0: array([-0.08,  0.16,  0.58,  0.89,  0.51, -0.05, -0.22,  0.21,  0.30,  0.24, -0.36, -0.69, -0.36,  0.26,  1.09,  1.52])
1: array([ 0.23,  0.76,  1.18,  1.25,  0.65,  0.66,  0.98, -0.21, -1.07, -0.80, -0.69,  0.21,  1.04,  0.09, -0.56, -0.50])
2: array([-0.34, -0.63, -1.00, -1.24, -0.86, -0.20,  0.55,  0.78,  0.33,  0.35,  1.42,  2.32,  1.74,  0.68, -0.22, -0.38])
3: array([ 0.77,  1.37,  1.38,  0.91,  0.98,  0.79, -0.07,  0.10, -0.30, -0.54, -0.79, -0.87, -0.73, -0.64, -0.69, -0.43])
4: array([-0.19,  0.52,  1.54,  0.61, -0.71,  0.18, -0.69, -1.35, -1.21, -0.94, -0.90, -0.81, -0.62,  0.08,  0.92,  1.38])
5: array([-0.30, -0.54, -1.05, -1.29, -1.19, -0.19,  1.81,  2.89,  1.97,  0.49, -0.20,  0.43,  1.00, -0.14, -0.52, -0.49])
6: array([-0.33, -0.56, -1.09, -1.28, -1.50, -1.64, -1.61, -0.82, -0.53, -0.78, -0.86, -0.69, -0.46,  0.14,  0.90,  1.25])
7: array([-0.33, -0.55, -0.97, -1.01, -0.50,  0.39,  0.97,  0.71,  0.05,  0.40,  1.36,  1.25,  0.43,  0.18,  0.32,  0.18])
8: array([-0.32, -0.59, -1.01, -1.29, -1.29,  0.21,  0.47, -1.00, -1.19, -0.79, -0.72, -0.48,  0.66,  2.79,  3.38,  1.76])
9: array([-0.27, -0.43, -0.52, -0.04,  0.79,  1.16,  0.79,  0.05, -0.55, -0.66, -0.82, -0.75, -0.38,  0.12,  0.78,  1.13])
10: array([ 0.20,  0.60,  1.07,  1.55,  1.49,  0.47, -0.60, -1.14, -1.04, -0.97, -0.86, -0.83, -0.90, -0.82, -0.65, -0.49])
11: array([-0.31, -0.49, -0.97, -1.02, -0.79, -0.27,  0.35,  1.47,  2.04,  1.77,  0.21, -0.63, -0.69, -0.58, -0.73, -0.47])
12: array([ 1.35,  1.40,  0.53, -0.55, -1.19, -1.53, -1.56, -1.33, -1.06, -0.29,  1.52,  0.69, -0.62, -0.71, -0.07,  0.29])
13: array([-0.32, -0.61, -1.01, -1.10, -0.62,  0.26,  1.01,  1.02,  0.54,  0.10,  0.20,  0.67,  0.90,  0.57,  0.33, -0.14])
14: array([-0.28, -0.56, -1.04, -1.20, -1.05, -0.28,  0.43,  0.89,  1.94,  2.34,  1.69,  0.42, -0.46, -0.68, -0.64, -0.48])

array([-0.29, -0.46, -0.45,  0.00,  1.18,  1.74,  1.12,  0.00, -0.60, -0.59, -0.13,  0.54,  0.83,  0.63,  0.42, -0.11]) 9
array([-0.32, -0.56, -1.02, -1.34, -1.54, -1.55, -1.25, -0.19,  1.02,  1.55,  1.51,  0.88,  0.12, -0.36, -0.57, -0.48]) 14
array([-0.30, -0.51, -0.82, -0.46, -1.25, -1.59, -1.56, -1.37, -1.17, -0.84, -0.84, -0.70, -0.27,  0.32,  1.09,  1.43]) 6
array([-0.22,  0.66,  1.41, -0.66, -1.47, -1.62, -1.52, -1.40, -1.08, -0.59,  0.57,  1.71,  1.60,  1.16,  0.79,  0.65]) 12
array([ 0.14,  0.82,  1.32,  1.19,  0.70,  0.66,  1.16,  1.28, -0.04, -0.64, -0.86, -0.93, -0.81, -0.66, -0.72, -0.48]) 3
array([-0.30, -0.57, -1.05, -1.39, -1.47, -1.37, -0.37,  1.74,  2.94,  3.11,  1.61, -0.11, -0.76, -0.71, -0.62, -0.53]) 14
array([-0.33, -0.56, -0.93, -0.57,  1.62,  3.04,  1.51,  0.66,  0.96,  0.74, -0.25, -0.75, -0.78, -0.72, -0.68, -0.44]) 9
array([-0.28, -0.52, -0.97, -1.13, -0.74,  0.22,  1.07,  0.91,  0.21, -0.37, -0.48,  0.36,  2.08,  2.38,  1.54,  0.86]) 13
array([-0.29, -0.41, -0.49,  0.03,  0.66,  0.69,  0.37,  0.15,  0.01, -0.26,  0.05,  0.83,  1.21,  0.78,  0.15, -0.25]) 13
array([-0.33, -0.50, -1.04, -1.40, -1.46, -1.03,  0.67,  3.31,  3.78,  2.13,  0.05, -0.64, -0.76, -0.79, -0.55, -0.48]) 11
